In the rows, zero is written as 128.
Families of rows that turns and mirrors carry onto each other, the same ones carrying the whole set onto itself: the rest of each named row's family, in list order:
4 families of 8 rows:
dopu: [180  88 134 138 130 138 158 125 116 111 115 100 114 122  99]
zufu: [166  87 135 136 137 131 158 122 123 109 110 100 129 118  88]
fom: [136 124 152 116 132 120 155 132  94 112  67 100 135 117 125]
pov: [164 103 146 112 106 154 155 122 103  84 139 133 109 137  95]
seza: [128 124 173  97 137 158 143 127  82 103 111 100 111 150  96]
gifa: [159 113 137  98 112 153 160 122 106  96 136 143 106 133  97]
refeb: [110 126 167 129 127 155 149 138  88  81 106 110 112 135 116]
zugob: [138 115 129 122 104 120 155 136 104 118  86  92 138 143 114]
zotid: [174 102 123 140 134 132 143 142 120 108 110 109 101 116 117]
lugid: [127 125 168  95 139 139 143 111  87 102  94  97 133 144  92]
Dek: [148 112 140 128  94 113 147 135 106 122  93  97 132 152 113]
rakev: [159 104 117 139 130 133 138 140 123 103 122 118 106 113 109]
fot: [162 107 117 129 140 128 136 145 129 108 107 113 116 116 112]
Kupet: [113 123 164 119 130 152 140 146  92  83  98 108 126 141 123]
rilib: [119 122 171  97 133 153 139 128  86  98 100 107 127 144  86]
nesa: [152 133 164 117 123 145 160 111 105  95 125 140  94 113  93]
Tas: [179  89 137 125 146 141 161 119 119 105 115 105 118 115  92]
sifen: [180  97 146 132 137 141 161 106 113 118 122 106 114 116  98]
kegan: [105 126 166 117 131 148 141 139  90  84  95 117 123 132 106]
timi: [159 126 157 123 132 133 152 115 100  91 120 138  86 103 104]
Geg: [146 114 139  99 113 162 168 125  97  83 126 143 112 132  99]
vib: [133 109 138 112 101 135 144 135  93 120  94  91 149 150 108]
gog: [164 120 157 121 123 114 160 131 107 112  70  99 132 132 122]
Mobub: [152 117 154 108 112 155 161 126 108  86 135 144 102 132 102]
Forob: [166 108 127 133 121 139 147 145 123 103 127 119 106 112 127]
dip: [121 121 177 108 137 146 140 122  83 110 102  93 121 141  91]
gib: [104 129 153 114 119 138 142 145  94  81 101 107 130 133 118]
tav: [151 129 152 121 122 142 167 113 102  92 116 141  98 100  97]
kegip: [137 108 145 122  98 121 158 129  95 113  90  93 142 153 113]
zug: [141 135 150 111 124 145 162 113  92  99 117 139  95 106  87]
Viso: [148 124 142 114 124 119 163 127 102 117  69  92 138 132 118]
sugi: [150 134 154 111 122 116 151 132  98 115  68  95 127 131 124]

The rest of the family of zotid: dopu, zugob, rilib, nesa, kegan, Mobub, Viso
The rest of the family of Dek: zufu, seza, refeb, fot, Geg, gog, zug
The rest of the family of fom: pov, lugid, sifen, timi, vib, Forob, gib
The rest of the family of gifa: rakev, Kupet, Tas, dip, tav, kegip, sugi

Families of rows that turns and mirrors carry onto each other, the same ones carrying the whole set onto itself: the rest of each named row's family, in list order:
5 families of 8 rows:
Lopi: [157 127 132 117 152 160 140 128 132 160 154 134 141 129 108 114 145 137
  90 110 133 114 136 126 108 104 161 126 140 124 119 129 160]
tob: [140 143 141 154 121 134 133 173 135 147 142 162 115 112 125 126 138 139
 134 135 139 111 118 125 116 151 144 135 142 133 128 125 147]
Fali: [163 138 164 127 165 163 126 138 110 125 131 137 122 127 107 127 144 128
 109 156 144 135 120 132 152 130 121 135 136 116 115 150 147]
Tidab: [152 140 141 116 155 153 136 126 132 142 153 134 126 139 119 113 162 139
  83 108 144 123 116 124  96 117 171 129 142 140 121 114 147]
rulin: [108  94 138 126 124 147 113 126 125 143 126 157 128 150 152 147 108 148
 104 106 130 116 125 110  97 127 169 130 131 142 148 111 140]
lam: [122 114 148 114 147 164 106 137 108 155 142 132 105 128 113 152 111 151
 123 114 154 118 109 115 116  96 111 139 116 121 142 117 140]
rivin: [153 129 135 112 151 144 139 133 139 140 139 147 129 118 108 123 147 125
  89  92 140 122 133 124 104 111 162 111 151 128 135 130 145]
muk: [135 131 142 145 114 142 129 162 116 147 138 169 114 116 126 131 131 143
 137 133 137  99 126 126  95 149 136 135 141 130 109 124 150]
fibiv: [133 101 121 132 115 155 108 129 122 136 120 151 118 143 161 139 120 156
 115 109 134 118 120 113  97 133 177 127 144 140 139 111 113]
kug: [154 120 148 148 140 130 149 110 132 113 125 133 129 152 163 110 135 126
 113 153 163 115 132 124 127 139 173 127 138 129 123 144 127]
nur: [155 125 144 142 142 143 155 124 132 113 119 158 135 150 153 109 154 126
 117 145 137 121 138 112 127 150 184 131 151 130 118 140 133]
Tib: [115 111 162 144 140 156 127 131 103 103 114 147 118 155 151 140 114 140
 155 145 158 136 118 103 134 128 135 157 126 120 146 134 122]
Vofi: [115 123 147 121 142 168 119 145 107 155 144 134  98 116 107 146 123 156
 116 121 148 121 111 107 132  96 117 137 123 114 141 113 146]
Nufu: [121 111 155 143 138 162 121 130 103 126 123 143 114 159 162 141 119 151
 148 165 148 120 118 103 140 133 133 163 116 123 124 127 126]
vaf: [126 117 147 128 132 168 116 149 113 148 135 141 103 137 101 148 124 154
 119 104 133 101 101 109 130  91 119 141 123 130 137 130 138]
zev: [140 130 125 158 132 132 133 156 135 139 130 165 113 131 117 133 135 162
 136 137 138 112 133 141 104 149 135 138 137 133 118 123 143]
kuva: [167 147 153 129 166 160 147 136 118 123 138 133 116 128 115 116 157 128
 133 151 157 122 126 116 146 118 126 143 136 109 109 147 131]
vadav: [126 118 145 106 147 181 113 146 105 157 136 160 113 127 103 150 128 155
 126 104 132 124 113 103 113 108 123 140 128 124 137 113 148]
mos: [139 119 160 109 160 176 113  97 114 128 129 132 136 164 145 152 138 129
 119 117 168 120 133 107 132  92 158 130 129 132 153 128 128]
Luged: [111 103 128 129 125 142 132 124 132 143 134 154 121 151 161 136 121 148
 128 100 141 107 130  95  92 114 174 139 132 137 143 106 126]
dor: [159 133 137 105 134 157 139 117 145 143 148 135 145 122 118 124 155 128
  91 113 128 114 128 122 111 107 160 129 155 129 119 120 150]
dafef: [124 120 134 118 143 163 104 148 111 153 133 143 109 119 109 141 113 146
 111 112 149 105 116 107 118  85 126 157 128 119 138 109 144]
nozi: [146 124 144 128 158 137 143 114 130 117 129 150 141 140 169 115 142 123
 120 154 155 139 149 117 115 154 175 134 146 123 122 127 134]
Toraf: [160 142 153 121 164 165 144 141 112 128 138 131 107 139 100 128 146 120
 126 156 138 128 128 120 143 115 133 153 131 103 134 150 141]
Susu: [160 118 144 135 149 139 139 118 135 110 120 156 144 160 161 116 142 120
 121 135 140 118 137 120 112 149 180 137 144 138 118 143 126]
gubub: [135 110 167  98 157 174 125 108 107 127 135 124 130 147 153 130 130 115
 100 119 148 126 116  86 139  95 161 135 132 118 140 135 130]
podo: [158 129 129 111 149 151 133 131 138 162 149 142 127 122 119 123 153 135
  83 113 129 102 132 124 111 118 160 118 143 132 113 122 150]
bofo: [110  98 136 134 128 138 114 125 134 137 128 159 138 136 170 137 120 152
 111 100 145 112 126 108 103 128 161 125 137 148 125 107 131]
Kubar: [119 111 139 128 125 148 127 116 119 138 125 149 136 155 160 140 112 151
 105  92 128 118 122 110  97 126 168 130 135 147 136  99 135]
Pib: [149 138 172 123 172 154 155 128 115 132 142 141 126 137 105 120 144 125
 123 149 159 121 125 113 142 115 120 140 121 113 123 146 161]
nes: [132 138 143 152 122 128 128 154 125 137 138 158 111 117 121 133 121 151
 142 142 132 102 122 117 102 156 141 130 136 131 112 136 139]
Runa: [128  99 152 137 132 158 126 131 105 127 108 158 114 140 148 145 102 142
 157 149 149 114 128 101 145 133 126 140 123 112 141 143 129]
vulot: [158 129 154 126 163 161 135 144 119 131 138 143 107 124 106 120 152 128
 134 166 163 121 126 116 144 120 129 140 132 104 124 157 138]
tufom: [114 107 153 151 157 146 117 149  99 121 119 154  99 154 152 143 112 144
 146 144 155 125 123 105 137 137 134 149 114 123 137 135 120]
Bul: [141 120 133 145 128 135 150 161 123 143 133 162 106 116 120 107 125 153
 121 140 128 117 113 119 110 155 139 137 137 122 108 127 146]
fuso: [130  98 149 101 169 169 125  93 111 116 124 127 129 164 146 140 127 133
 104 122 144 128 134 102 130  91 150 141 129 118 128 132 123]
kupu: [144 109 151 110 174 167 131  98 123 121 125 122 130 163 142 129 134 136
 102 123 153 139 122 100 149  98 160 135 125 123 151 131 124]
Mas: [123 113 160 138 137 150 120 131 108 107 110 158 102 149 160 146 118 141
 149 146 158 124 112 100 134 143 135 144 128 128 141 128 114]
Fikop: [146 122 155 137 149 141 154 117 135 112 133 145 134 156 161 125 153 126
 125 146 134 135 136 120 128 158 168 120 142 133 120 149 127]
timul: [143 103 147 102 169 178 131 109 117 128 126 132 130 161 148 131 144 124
  96 114 156 137 128 109 143  89 153 143 132 122 145 122 135]

The rest of the family of timul: rulin, Tib, Vofi, kuva, Susu, podo, nes
The rest of the family of Nufu: Fali, rivin, vaf, zev, Luged, nozi, gubub
The rest of the family of Pib: Tidab, fibiv, kug, vadav, mos, Runa, Bul
The rest of the family of muk: Lopi, lam, nur, Kubar, vulot, kupu, Mas

Families of rows that turns and mirrors carry onto each other, the same ones carrying the whole set onto itself: the rest of each named row's family, in list order:
5 families of 3 rows:
molif: [114 157 130 121 118 103 123 114]
Kobub: [114 113 133 117 139 128 121 161]
Sibuk: [116 156 129 118 117 112 123 105]
Fivet: [144 120 102 145 125 138 108 131]
vikiv: [116 119 137 118 142 119 128 161]
labof: [114 154 135 109 114 108 119 115]
Tud: [121 142 121 105 105 107 126 109]
sina: [108 157 127 121 115 117 123 108]
Lag: [120 116 141 119 145 120 126 155]
viri: [143 122 100 139 106 144 119 134]
pagiv: [111 133 143 124 133 129 136 161]
fove: [148 125 102 137 108 145 126 124]
Lumim: [142 121 100 144 106 135 118 123]
zit: [148 124  98 135 105 138 121 137]
Batap: [118 120 130 122 143 132 131 163]

The rest of the family of pagiv: Fivet, Tud
The rest of the family of vikiv: Sibuk, viri
The rest of the family of labof: Lumim, Batap

Families of rows that turns and mirrors carry onto each other, the same ones carrying the whole set onto itself: the rest of each named row's family, in list order:
5 families of 3 rows:
rup: [142 135 106 117 136 141 117 120 146 156 124 110]
nosab: [141 139 140 122 119 108 133 111 113 107 135 111]
Bebe: [139 134 100 133 142 137 104 146 148 149 117 133]
lup: [116 147  94 145 111  91 132 143 140 117 123 149]
Kap: [131 134 142 128 118  91 129 118 124 100 131 118]
Sib: [135 133 116 132 139 157 117 135 149 139 119 115]
dat: [109 139  91 131 112  93 134 128 164 138 120 133]
Fidib: [112 148  89 130 103  94 147 120 148 133 127 131]
beku: [129 140 143 139 118 119 136 127 119  91 130 119]
mituv: [103 147  91 144 108 113 146 136 157 123 120 136]
vinem: [116 141  88 144 105  97 142 132 155 121 144 139]
Zelav: [142 125 123 119 143 134 106 125 150 147 121 111]
kepe: [144 128 102 131 137 145 112 133 156 148 138 120]
Penu: [146 136 139 135 131 113 113 136 112 102 129 128]
devid: [146 132 139 135 122 115 126 123 121  98 151 119]

The rest of the family of Bebe: lup, Penu
The rest of the family of beku: Sib, mituv
The rest of the family of vinem: kepe, devid

Families of rows that turns and mirrors carry onto each other, the same ones carrying the whole set onto itself: the rest of each named row's family, in list order:
5 families of 8 rows:
Vum: [141 164 140 121 127 112 149 128  97 116 131 134 137 136  96 135 135 113
 141 125 127 115 135 145]
kepi: [122 145 144 123 120 124 116 117 156 137 114 138 122 105 102 137 123 112
 149 131 150 118 133  98]
moza: [147 143 120 115 129 126 153 139 140 137 114 127 134 153 113 133 124 137
 130 121 122 117 155 154]
lur: [136 144 126 112 129 132 137 140 129 136 124 130 137 152 117 135 124 138
 125 132 133  83 162 145]
bopaf: [126 129 123 112 123 138 144 142 141 137 117 136 126 153 111 124 128 136
 135 118 133  96 159 142]
vad: [131 119 114 114 126 126 130 117  92 131 139 136 160 111 146 148 151 122
 114 122 148 118 156 143]
sule: [ 99 127 143 142 139 129 114 109 134 142  99 140 142 109 168 134 148 123
 105 115 134 131 125 106]
Seful: [131 137 140 138 109 126 118 116 142 150 103 130 116 117 115 119 125 112
 155 125 152 119 136 100]
felup: [123 153 144 130 119 118 119 123 142 145 102 120 125 116 103 121 120 117
 152 135 145 125 136 107]
Lipo: [111 119 138 126 139 139 119 108 141 128 107 133 144 105 158 152 147 128
 106 140 143 130 130  90]
Vos: [126 143 149 153 133 129 116 116 172 109 102 149 122 141 119 126 118 130
 131 139 124 106 121 124]
rik: [121 147 115 120 125 137 148 139 131 126 114 126 130 150 118 130 119 150
 132 119 135 105 161 144]
gis: [132 146 149 124 109 125 129 135 141 142 100 137 119 124 118 119 112 121
 145 126 158 129 127  99]
Peta: [128 146 125 137 146 128 145 124 109  99 121 145 153 121 163 163 141 117
 106 123 124 121 115 152]
toki: [125 139 131 110 151 133 150 118 108  95 133 139 152 137 150 155 156 124
  96 132 124 117 133 135]
Neve: [132 136 127 136 149 135 144 114 103 100 127 136 152 144 160 148 155 117
 109 123 116 111 123 151]
busad: [129 135 132 148 127 127 104 116 174 126 102 144 126 136 129 133 114 122
 123 130 129  98 105 130]
matup: [133 114 145 140 128 116  99  94 130 116 126 157 150 100 146 130 150  98
 114 141 147 129 123 118]
rure: [155 159 140 128 122 117 162 138 106 119 130 146 133 128 105 146 123 119
 138 116 140 107 122 142]
Reved: [137 164 137 107 130 119 146 126 122 104 139 145 128 136  93 139 132 108
 139 123 132 105 136 142]
vafa: [105 132 134 133 134 137 113 122 144 122  92 136 140 118 175 136 131 118
 112 133 141 142 119 109]
rafi: [127 119 115 123 124 127 149 113  85 121 130 141 155 113 137 140 147 131
 122 109 153 139 151 135]
novos: [143 108 142 153 127 118 115  96 119 119 115 167 146 113 145 146 142 109
 104 123 140 123 100 118]
fenug: [128 101 140 150 136 123 120  95 132 111 123 166 146 100 145 136 157 100
 111 125 138 127 120 126]
Negu: [128 110 147 155 136 114 110  94 131 128 117 156 136 112 143 145 143 104
 106 123 143 152 117 122]
kozok: [134 108 115 118 122 128 152 121  96 127 138 148 149 116 131 141 157 122
 120 108 144 120 152 145]
Rokov: [124 140 138 135 148 123 140 116  96 103 128 130 155 132 152 154 158 123
 100 136 117 125 121 141]
sope: [137 133 153 145 137 121 114 117 177 132 111 139 122 145 114 125 115 119
 129 131 130 125 116 131]
noli: [113 116 130 141 135 142 115 108 138 133  97 124 143 122 175 135 147 125
 116 135 135 129 128 103]
tedon: [138 139 157 138 132 122 104 116 167 120 110 148 126 140 119 118 123 113
 125 149 132  94 129 120]
kul: [121 122 147 144 136 133 111 117 178 120 102 155 122 137 124 119 127 113
 127 136 127 103 125 124]
nim: [144 118 112 112 116 121 146 116  82 127 118 150 153 126 136 133 143 119
 111 107 149 126 140 135]
davif: [131 144 103 107 116 129 136 137 137 133 106 128 131 150 121 120 114 131
 130 114 137 102 147 147]
rad: [127 145 130 128 144 123 153 120 104 114 117 145 156 126 160 143 162 125
 101 112 109 115 132 148]
mup: [106 129 142 144 139 130 111 111 142 132 100 116 143 112 158 140 142 128
 112 146 134 135 121 103]
Fele: [149 157 136 133 125 119 148 120 108 117 134 142 127 140  99 132 132 105
 148 115 133 100 131 148]
gade: [132 115 149 158 131 119 117  91 127 103 119 164 147 103 139 135 146 111
 121 130 142 140 111 115]
Suz: [120 145 157 133 122 121 118 120 153 154 111 137 126 118 112 111 122 116
 147 111 147 120 119 108]
Gid: [148 163 143 118 127 116 156 132 123 125 130 142 141 134 103 120 136 121
 143 107 121 103 127 150]
ruz: [138 120 115 124 129 118 148 117  93 133 120 143 146 121 142 153 152 122
 107 112 134 145 157 144]

The rest of the family of Gid: moza, sule, Negu, sope, rad, Suz, ruz
The rest of the family of Rokov: Vum, bopaf, felup, fenug, kozok, kul, mup
The rest of the family of gis: Peta, busad, rure, vafa, novos, nim, davif

Families of rows that turns and mirrors carry onto each other, the same ones carrying the whole set onto itself: the rest of each named row's family, in list order:
8 families of 5 rows:
pav: [121 129 154 145 139 129 139  96 145 128 138 125 163 129]
nelib: [150 120 157 155 115 128 120 149 124 128 127 117 105  89]
mogo: [141 127 163 147 108 140 123 146 129 135 139 128 107  80]
Febe: [133 129 143 132 156  98 123  96 129 150 116 147 129 122]
Vup: [119 141 160 149 134 129 140 102 152 116 133 122 153 132]
Favoz: [129 134 132 130 154 110 121  96 147 151 114 144 137 115]
beki: [157 121 128 122 146 104 102 133 133 143 136 123 116  96]
Fad: [116 138 163 159 135 123 142 106 151 123 140 131 156 129]
Gedem: [117 131 157 151 137 120 141 100 147 118 132 118 154 133]
kofa: [130 125 130 131 153 108 122  99 119 156 130 149 134 120]
fezi: [152 117 161 154 111 129 124 150 130 128 129 128 105  92]
gup: [150 125 158 153 116 128 116 157 124 133 131 128 108  91]
Lir: [121 144 154 135 109 137 156 136 134 108 126 112 136 105]
nove: [132 133 138 127 149 102 126  94 141 160 131 141 121 129]
keza: [161 132 133 119 149 112 100 134 132 144 139 130 126  98]
mir: [157 126 128 120 147 104 106 136 138 148 141 131 119 103]
bak: [111 140 169 143 141 129 136  94 140 119 131 128 142 129]
rez: [152 130 157 151 113 138 119 146 121 134 129 132 102  91]
tez: [123 137 155 142 100 125 165 135 137 117 128 113 125 113]
reze: [125 137 153 147 103 130 163 130 138 117 125 105 121 111]
Zur: [115 138 158 144 129 122 140  97 147 132 137 131 165 126]
deko: [130 131 135 128 149 108 120  97 129 156 124 156 141 113]
malov: [154 116 135 119 149 123 105 132 142 148 133 137 116  95]
dinal: [131 122 136 135 158 100 127  96 128 149 121 142 132 126]
Puvur: [160 119 134 131 135 104 102 136 146 152 142 133 123 100]
varul: [130 136 136 132 156 103 135 105 131 155 122 150 139 123]
korud: [140 117 157 138 112 136 127 157 125 140 137 127 103  96]
Bap: [117 135 162 146 136 113 138 103 147 116 132 124 157 130]
gen: [126 149 154 145 103 133 159 139 135 120 122 110 121 109]
lilok: [152 129 132 115 138 116 102 131 134 148 140 136 117  84]
Guge: [117 144 161 142  98 135 161 128 141 130 137 116 131 107]
dagun: [162 125 133 117 141 106 105 129 140 142 134 126 112  97]
tumul: [123 141 152 148 106 137 167 122 143 129 127 108 132 105]
mekep: [146 121 150 152 109 126 130 158 125 134 120 134 117  86]
maz: [131 130 139 137 158 106 130  97 136 151 122 150 132 130]
mig: [127 148 150 144 101 135 162 134 145 121 138 113 121 109]
kezef: [108 145 156 152 126 117 133 100 146 129 122 126 156 129]
nide: [141 128 159 160 111 134 122 143 127 134 132 118 108  81]
nupa: [150 129 126 125 138 110 101 135 128 145 144 123 115  89]
garas: [115 142 159 143  97 130 148 140 134 124 137 108 132 116]

The rest of the family of deko: mogo, Zur, lilok, Guge
The rest of the family of Lir: nove, bak, Puvur, mekep
The rest of the family of fezi: Febe, tez, Bap, dagun
The rest of the family of pav: kofa, tumul, nide, nupa

